The rows below come in pairs that one turn or mirror swaps. Which row does each named row swap with?
The rows were stretched afterwards, more along some directions than others.
z177: [  8   2 -13 -21   3 -18  -3 -11  -8 -11  -5  17  -5 -12   0  -9  -1 -11
  -8  13  -7   9   2  -1  11  18  -1  -1  17   0 -19  10  -7]
z407: [  7   3 -11  -7  19   4 -10 -13   4  -3  18   4  10  -9  14   7  -9  11
  -4   8   2   7   1  13  10   2  -1  -1   1  -6  17   4   0]
z989: [  7   0  10 -10 -17  -5  -1  -5  27  10  -3  15 -15  -4 -10  12  -2  -9
  -1 -14  26  -5  19  -8 -14 -10  -3   5 -10  -3   0   2 -10]
z934: [  6   4   0  -6  -2  -5  -6  18   7  -5  -5 -19  11   0  11 -16  -1 -17
   3   2 -12  -4   0   6  23  13   9 -11  -8  -8  -1 -18   1]
z100: [  7   3 -10 -14   4   7   4  10   8   2   0  -4 -11  -8  20  -5  -6 -15
  -8  14   3   5   3   3  15   8  -5  -8   1   2  -5  -7  -1]
z472: [-12   0  -1 -18   5  26   6  10  10  13   4   0  -5  -1   1   2  -1   3
   0  -4  -5  -6   4  13   6  -7   6  -8  -9 -11  -3   1  -5]
z649: [ -5   4  -1  -9  10   0   1 -21  -4  -8  -2  19  15  -5  -9   1  -4  -7
   4  12  14   5   6  -4   9   0   9 -22   9  -3  -9   6   7]
z894: [ 13 -10  17   5 -17 -12   8   6  18   7 -19  12   4   1 -19  -4   3 -15
   5  -7   5  -4  21 -14   5  11  -3   5  -8  -4 -19 -11 -11]
z379: [-12   2  19   2   9  -8  -3   0  -8   7  -6  -1  -8   0  -8  -5   2   0
  12 -11   1 -15  15  -7 -13   7  -3   3  14   7  -2 -10   7]
z159: [  4  -5 -12  -9   6  -1  -8 -10  10   9  -3  -1   1  -2   4  -5   3  15
   4   1  -3  -1  -6  12  19  -3  -4  -3   0  -6  -6 -19   2]
z871: [ -6   3  10 -10   2 -12  -2  -2   4   9 -10  12  -6  -2  -6  10   4  -1
  32  -9  12  -8  19   2  -3  -5  -2   2  -4   1   9  -7   7]
z901: [ 12   7  -1   2  -9   5  -6  18   5 -16   0 -18   3  -9   3   4 -13 -20
  -3   9   5   6   5   6   7   6   9   0  -4 -21   9  -9  -2]
z667: [  4   8   2 -15 -18   7   5  11  20  11  -5   2 -16  -9  -3   2  -6  -9
 -15   3  16  -7   8  -4   5  -5  -4  -8 -11   5 -15  10   1]
z518: [  0   2  -5   1 -15 -12  -4  19   2  -4 -19   5  -3  -7  -1  -3   9 -18
  18  -5 -10  -6   3  -9   7  24   6   2  -4  -6  -5 -14   4]
z239: [  4   6  -5 -10  -4   5   5   5  12  13  -1 -20  -4   5   0  -3   5   4
   7  -2  12 -19   3   0   8  -3   4  -7   3  -4  -3  -1  20]
z71: [ 25   7  -8  -9 -11 -11  -4  -3  -7  -6 -17  12   4  -5  -6  -5  -5  -9
   4  13   6  -8  18  -5  20  19  -8  -6   2  -9  -1   5   2]
z543: [ 10   5  -1   4 -18  -7  14  10  15  15  -2  -7 -12  -5   4   5   7   0
   0 -14   4  -6  16  -1  11   4  -3  10 -11  -4 -10   4  -3]
z222: [ -6   9 -12  -4   3  -4  -4 -18  -3  -1  11 -10 -10   3  14   7   7  11
  21  -9   0  -2   3  12 -11  -1   4  11   3 -20   9  -4 -11]
z373: [ -7   6  -8  -3  14 -11 -14  -8 -14 -14  -6  -9 -10  -4   9  -8  -1  -6
  -8  12 -10  -2  -5  -5  -2   7   1  -1  34   0 -18  -4  -2]
z912: [ -5  -4   1 -15  -4   1   7  12  -4   5  16 -17   4   7  11  -9   8  -2
   6   1  -8   8   9  -1  -2  13  -4   8   6  -2   4  -5  14]
z226: [-21  15 -12 -10   4 -14  -3   3  -9  -6  10  14  -6  -3   9   1  12   9
   6  -6 -13  -7  14 -15   4  18  -2  -6  -1   8  -9  -6  -3]
z390: [ 16   8  -4  -2   5  -2   0  -5  -6  -6   2  15  10  -3  11  -3  -4   6
 -13   6 -14   3 -21   4   7  12   3  -1   7  -4   7  12 -10]
z132: [ -2   1   1  12 -22   1   0  27  16   1  -9  -5   4  12  -5   8  -6   7
  -7 -16  12 -10   9   0   7  -3   2  -8 -19 -11   5  -6   1]
z808: [ -9  -3   6   3  -3   3  -3   2   6   3   9   5  -7 -16 -13  11   2  10
  -1  -5  26   1  20 -12 -18 -12  14  -8 -11   7  -3   0   9]
z322: [  4   1  -5  -5  -9   8   1  17   9   2  -7   3 -15 -14   0   4  -5   1
  -4  -3   2   5   0  12  10   7  -1  12  -5  -7 -21 -19   6]
z890: [  3   6  -9  -5  -9 -14   1  19   9  -2   0 -15   0  -8  21  -3  -4 -16
   3   3 -23  10   2   8  22  17 -11   1  -4 -13 -12  -9 -12]
z526: [ -6 -18   3 -14  13  17 -10 -15  -7  -8  -1  -1   0 -14 -12   3  -4  -2
  15   5  11  12   5   4 -12  -9   5  -3  13  -2 -21 -10  11]
z58: [ -5   0  -2   8  -8 -18  -6  -6   1  -5 -12  -6  -9  -6  -9  -5   7   1
   1  -2  12  -6  10 -19  -9  -7  11  -2  17   4 -16 -11   7]
z579: [ 14  -3   0   6 -22 -10   0  16  17  12 -15  12  -7  -4 -11  14   4  -5
  -3 -11   6  -3   4  -7   1   1 -11   9 -16   2  -9 -12  -3]
z227: [-15  -7   5  -2  14   4   0 -10 -14   4  16 -11  13   5   0 -15   4  16
   7   0  -2  12  -1 -11 -21 -11   3  -7   8   3   7 -17   8]
z673: [ -4   8   0   9 -12  -4   4   3   5  -1 -15  13   7  11  -4  12  -4  -3
   7  -6   7  -7   7   1  10  -5   6  -3  -6   2  -9   1   7]
z62: [  3  -7  -2   8 -18  -7   0  14   3  -5 -19   7  -5  -6  -9  16 -10  -3
   9  -8  10   5   6   2   1   2   6  -1  -2 -12 -21  -7  -8]
z225: [ 12  -2  10  -2   0 -12  -2   3  13  -7   2   0   9   9  -6 -18  -4  -4
   7 -10  -8  -3  10  -9   0  21  17   2  -1   3   5  -7  -4]
z324: [ 12  -6  11   3 -14  -7   5   3   4  -3  -9  -6  17  11  -9  -7   2 -15
   6   0  -1   5  14  -8  -5  13   8   8  -6 -12   3 -16  -9]
z967: [  7   0  -3 -13 -13  -4  -1  10   1  -8   8 -23   9  -9   1   0  -2  -2
  -3   7 -11   8  -1   6  15  20  -1   0 -12  -2  -6   6   5]
z857: [-18   5  -4   2  -7 -13  -4  -2  -3   8  -1   2 -11   4   4  -8   2  15
  15 -17  -7  -8  21  -6  10  11  -5   9  11  -1  -5 -16   0]
z769: [ 11  -2   0   6 -20  -8  -2  20  -5 -13   1   2  28   5   2   1  -7 -11
  -2  -5 -13  14  -4  -5   5  13   5  -1 -12 -11  -4  -8   8]
z729: [-16   9   5  -2   0   4   2  13   8  10  -6  -3 -13  -6   1  -8  -7   0
 -17  15   4 -18  11  -5   5   4  -5 -18   5  12   8   7  -3]
z366: [  6   1  -4  -7   2  10  -3 -24  10   0   6  -4  -4  -1 -12   0 -12   8
   9   2  30   0   3  15 -13 -13  11  14   6 -15  10  -3   1]
z193: [  7  -7   4   3 -13  17   3  -9  20  10  -4  -8 -12  -8 -16   2  -9   4
  12  -9  31   2  19  14  -8 -15   3  20 -12 -13   2 -17  -1]
z43: [ 10  -7  -5 -26   2 -12  -5  -6   2  -7  16   3   1  -3  14  -1  -4 -13
   3   3 -11  21   3   9  -6   7  -6   6   5 -12  -5   0  -7]
z575: [  0  10  -3 -22  12  14  -9   5   8  -4   6 -10 -12  -3  -3 -14  -8   3
 -12  21  14  -9  -9  12  12   9   3  -8  13  -2  -8  11  -1]
z276: [  0   9  -9   1   4 -19  -5   0 -12 -20   7   6   5   2   4   8   0  -2
  16   0  -1   8  11  -7  -5  20  -2   4   4  -7   8  -4  -8]
z126: [ 19   2   2  12 -15  -7   4  -5  27  19  -4 -16  -1  -1   6   8 -15   5
  -2 -12  20  -1  -6   7  -1 -17   2   0 -10 -12   8   1  -1]
z795: [ -2   9   0   2  -9   4   5  12  19  11 -14  -8  -5   9  -1   4   7  -6
  11 -11   3 -21  14   2  10  -9   7  -7 -10  -7  -9 -10  -4]
z120: [ -7  12   1   1   9   5  -2  -3  -5 -10  14   3   8  -7  -4  -1  -9  16
 -15  12   3   0  18  -8   0   6   8  -8   2   2   9   6  -4]
z915: [ 27 -14  -6  -9  -7  -1   3  -9  -7 -14   8   1  12   7  -4   3  -8  -5
   1  -5  -2  23 -15  19 -12   2   3  16  -1 -20  -8  -5   3]
z146: [ 25  -9   4  -8   5  11   9  -4   7  -2  -7  -8   8   0  -9  -8   6  -5
  -8   8   0   4 -26   7  -6   0  15  -4  -7  -8  -4   6 -18]
z966: [ 16   3  -5 -19  14  10   0  -7  -3 -14   5  -5   7  -8  15  -7   2 -12
  -7  16 -10   4 -22  12  -5   6  12 -11   1 -11   4  11 -13]
z137: [ -4   7  -7  -1  -2   0  -1  18   4  -3  10 -26   1   6   3   2  13  10
  12  -3 -16  -1  -5   5   7  13   0  11  -1 -12 -18  -6  -9]
z554: [  9  -5  12  13   1 -16   1   9  -5  -2  -9   0  22  -2   4 -14  -3 -10
   5   1 -21   2  -3   0  13  12   3  -9  -8   1  -3 -11  -7]
z796: [ -2  -4  -2  -9  -4  -3 -12   6 -12 -13   7 -25   0  -9   4  -1   0   4
   6  10   2   8   1  -5  -5  11  10  -6   5   0  -4  -5   8]
z476: [ 31   5   3  -3  -8 -17 -15   1   8  -2  -3  -9  -6 -14  -7  12 -10 -13
  -6  -2  17  -6  11   7  -3  17  -5   7  -3  -7  -7   1   3]
z641: [  8  -8   7   7 -18   3  -2  -8  12   6  -7  -7 -20  -2 -14  10  -4   5
  13 -15  24  -2   9   6 -20 -15   2  13   7 -11  -6  -6   7]
z792: [ 14   4  10 -14  -7   8   4  10  15   4   9  12   0  -1 -13   8 -12  -5
 -22   3  25  -8   7  12  -9  -3   9  -9 -18  -2  14   7  11]
z730: [  2   6  -6  -3   0  -4   4  15  11   1   3 -23   0  -4   7 -24   3  -1
   9  10  -1 -13   8  -1  19  17  12 -13  -1 -11  -2 -23  -1]
z45: [ 17   0  10 -20   3   5  -2  -6   4   7  12  13  -1  -4 -14  -2  -2   7
  -9  -3  18  -6  -2   3 -20  10   3   7 -11   6   7  19   3]
z125: [ 19   3   0 -13  -2   7   6  -9   4   3 -15  -1 -13  -7  -5 -15   8  -8
   5  12  11 -10 -11   5  -4  10   9   0  -4  -5   5  -5 -16]
z965: [ -7   1  -5  -2  -1  -5   1  -6   1  -2 -21  10  -9  -8 -13  -7  -5  -4
   4  10   8  -7   2  -2  13  -3   8  -9  23   3 -13  -5   4]
z208: [ 15   0   1  -2  -4  -6  -7   8  12  -3 -16  -7  16  -6  12  -8   1 -19
  -4   6 -11  -4  -7   1  22  15   2 -15  -8   0  -9  -8  -5]
z136: [-14   4 -11 -11   1  -1   8   0  -1  -1  14  -3   5   0  22 -16  -8  11
  -3  10  -2  11  -4 -13  -3  -9   7 -16  -2   3  -1  -8  -3]
z503: [ -7   5  12  -4   5   1  10   7   3   3  19   2   3  17  -2  -3  12  -2
  -1  -6  -5  -3  -3   1 -21  -4   4   9 -11   7   3   3   3]
z75: [ 17  -3   5 -14   0  12   9 -12  18   9  -2  -3 -17  -9  -9  -8  -4 -11
   7   9  25 -14  17   5   2   4   2   0   5  -7   6   6 -13]
z212: [  7  -3   9  -9   7  -7   0  -4   6  -6   5  -6  13  12  -7  -5  -9 -12
   4   1   7   3  11   9   7   8  -6   1  -6  -3  -4   0  -4]
z872: [ -1  -1   9   6 -20  -8  -7  27  11  -1 -19  -4  -1  -8  -5  -2  -1  -7
  -7  -9  -8   0  13 -11  17  11   4  -1  -9   2 -13 -23   7]
z391: [  8  -6  -9 -19  -1  -8   3  -1  -7 -11   0  21  -2   0   2   1  -1 -18
  10  11 -10  12  -7  14   9   5  -6   7  15  -9  -9   9  12]
z974: [ -2   2  11  -8  -5  16   1   0   7   5   7  -9 -11 -15  -2  -5 -22 -14
  -6   6  27  -2  21   3 -13  -6   2  -6   1   5  11   6   0]
z776: [-10   7   1  17   3  -4  -7  -8  -3  -4   6   7   1  -4  -2   1   1  17
  11  -6   1  -1  15   7   5  -2   3  12  12 -15   9 -13   4]
z426: [ -5   1  -9   3  -6   6   7  21   4  -3  -5   4   4  21  -1  -5  -5  11
 -14   1   2  -2 -13   5   7  -6   5  -2   1  -6  10   1   2]
z309: [ -1  -3 -10 -26   4  18   1 -16  11   3  -3  -4 -23 -18  -2  -4   3  -5
  19  16  27  -2  -2  13  -5 -12  12  -1  10 -14 -16  -4  -8]
z750: [ -2  10  -2   2   7   5  -5  -9  10  11   1  -5  -9   2   6  -4  -3  21
  -6   2   4 -23   3   3   9   5   2  -4  10  -2  19   8 -13]
z265: [  3  -1  -8   5 -13 -14   3  13 -12  -5 -12 -13   7  24   3 -13   2   4
  -1  -8 -13  -3   1 -12   6  15  -7   6  12  -1   3  -2   7]
z371: [ 13 -12   4  11 -12  -4   3  16   3   1   6   7  20  -2 -10   2  -6  -1
   5  -1  -1   3   0   6  -5  -2   1  10 -14 -12   0  -8   8]
z192: [  7 -10   4   4 -10  -7   5   9   5  12 -11  -7  11  -2 -10  -8   6   7
   5  -4 -15   2  -3   4  11   6   2   5  -2  -3 -16 -22   3]
z680: [-22   0  -2  -9  21   9   1 -18 -21  -2  12  -6   3  -2  14 -17   4   4
   6   6 -10  18   2  -7 -12 -10  -3  -3  22   7   8  -8  12]
z387: [  0  12  -3  -4  -4  -1  -5  -5  15   0 -17  -5 -16   8  -4   1  12  -8
  13   1   9 -20   6  -3   0  13  12   5   8 -17  -6  -3 -28]
z242: [-10  -6   3  -6   6  13  -9   9   4   3   7  -5  -4 -20  -7  16  -9   4
   5  -1   7   6  -5  18  -3  -5   6  -2 -10  -3   6  -1  12]
z654: [ -3   6  -6  10 -20 -14   2  15   7  -1 -16   6   0   2   1   6   5  -2
   6  -6  -1 -13  14  -2  19  -1   2 -12  -7  -4 -14  -1   2]
z845: [  0   0 -10  -6   2  -2  -1  -2   6  -1 -21  10 -20 -15   1   9  -2  -9
  13   0 -13  -5   7  17  21  -3   0  -1  13 -12 -18  -3  -9]
z328: [-10   9   3  -7  -1   8   7  -3  -1  12  20 -17  10  -5  19   6   3   3
  13  -8 -10  11  16  10  -1   6  -6   6 -13  -6  10  -8  -6]
z570: [  0   2  -6   4 -13  -4  -9   4   6   3  -3  -6  -9  -1  -8  10   6  17
   6 -12   1  -5   4   7  14   1  -2   7 -11 -11 -20 -20  -1]
z622: [-13  -1  -3 -15  16  -6  -6 -22 -16 -10   6  -4   4  -4  18 -21   1   7
  12   9 -15  11   4  -4   1  12  -6   1  25  -3  -1 -12  -8]
z362: [  6   0  -4   9  -7  -4  -2   8   6   5   7 -22  13  15   9 -15   0  15
  -6  -5  -9   3   0  -7  12   5  -6   2  12  -9   4 -10   5]
z610: [ -1  -5   5  -4   4 -14   7   6   0  -5   5  -1  16  -3  -1   3   4 -11
   5  -9 -18   0   7  -5  -4  12   4  -6  -7  -3   2  -2 -12]
z586: [ -9   1  10   9   2  -6   8 -13  -5   4 -11  20  -5   4  -6  -3   2  -1
  -1  -8  10  -7   5 -13 -21 -10   0  -1  12  -1   3  -6 -12]
z87: [  7   6 -13  -7  -3   6  15   2   3   1   3  23  -5   3   5  16  -2  -9
  -8  -4   5   5  -1  13  -6  -6   5   0  -6 -10 -11  12 -11]
z695: [ 17   2   2  -9   0  -7 -10 -19  -7  -3  -5 -11 -12 -15   1   1  -2 -15
  15   7  11   4  10  -2 -13   7  -1   9  15  -4 -10 -11  -1]
z859: [  2 -11   2 -15   2   8   4  -8  -5   3  -6  17  -1   5 -11  -7  -5  -8
   6   7   3  -4  -5   7  -2 -10   2  -4   8  -2  15  12   6]
z701: [ -1   5  -7   9   2 -13   4  -2  -8  -6 -13   3 -15 -15   1   4   1  -2
   6  -6 -11   2   8  -3  12   5  -5   1  21  -6 -25  -4  -4]
z425: [ 27  -1   6   3 -11  -7   3  13   5  -1  -1   6  19  -7   2   4  -7 -18
 -17  -4   5  10  -4  -3   2  10  -4   0 -23  -4   4  -3 -11]
z634: [ 18  -7  -7 -19  -3  -2 -15  13 -15 -13   8 -13  10  13   4 -14  -3   1
  -3  12 -14   4 -16   4   9  16  -5   0   6  -9   5   6   7]
z404: [  7   3  -1  -3  -1   1   3  -9   4   2 -17  24   0 -12  -5   9  -9 -15
  12   6  11  -7   5  11   6  -5   3 -12   0 -16  -5   5 -14]
z722: [-18 -10  -3  -4   1   8  -6  19  -4  -1  -8  -8  -2  -3 -11   0   1  -7
  19  -2 -11  -2 -11  15   6 -13   2   1   8  -3 -21   1  16]
z252: [  1  18   2   2   2   8  -6   3  11  -6  -6  -8  18   3  -4 -13   3  -1
  -2  15  -1  -3   9   2  29  15   7  -8  -8 -10  -9 -20 -11]
z620: [  7  -1   7  -7   0   3 -14  -7  -5  -7   7 -15   3   3   2 -13 -10   2
 -13   4  18  -1   5 -17 -19   2   1  -8   2   5  13  -4   4]
z46: [  6   6  -3  -5   2  -7  -3  -5  -9 -18   9  -4  -1   3  -4   0  -2   2
  21  -5  -6   2  11  11   3  21   7  14   5 -13  -8 -13   2]

Swapped with z620: z222
Swapped with z366: z227
Swapped with z328: z974
Swapped with z634: z387
Swapped with z120: z242
Swapped with z472: z901
Swapped with z136: z126
Swapped with z404: z769
Swapped with z239: z730
Swapped with z695: z857
Swapped with z193: z680
Swapped with z934: z795
Swapped with z871: z225
Swapped with z252: z722
Swapped with z212: z503
Swapped with z526: z776
Swapped with z586: z915

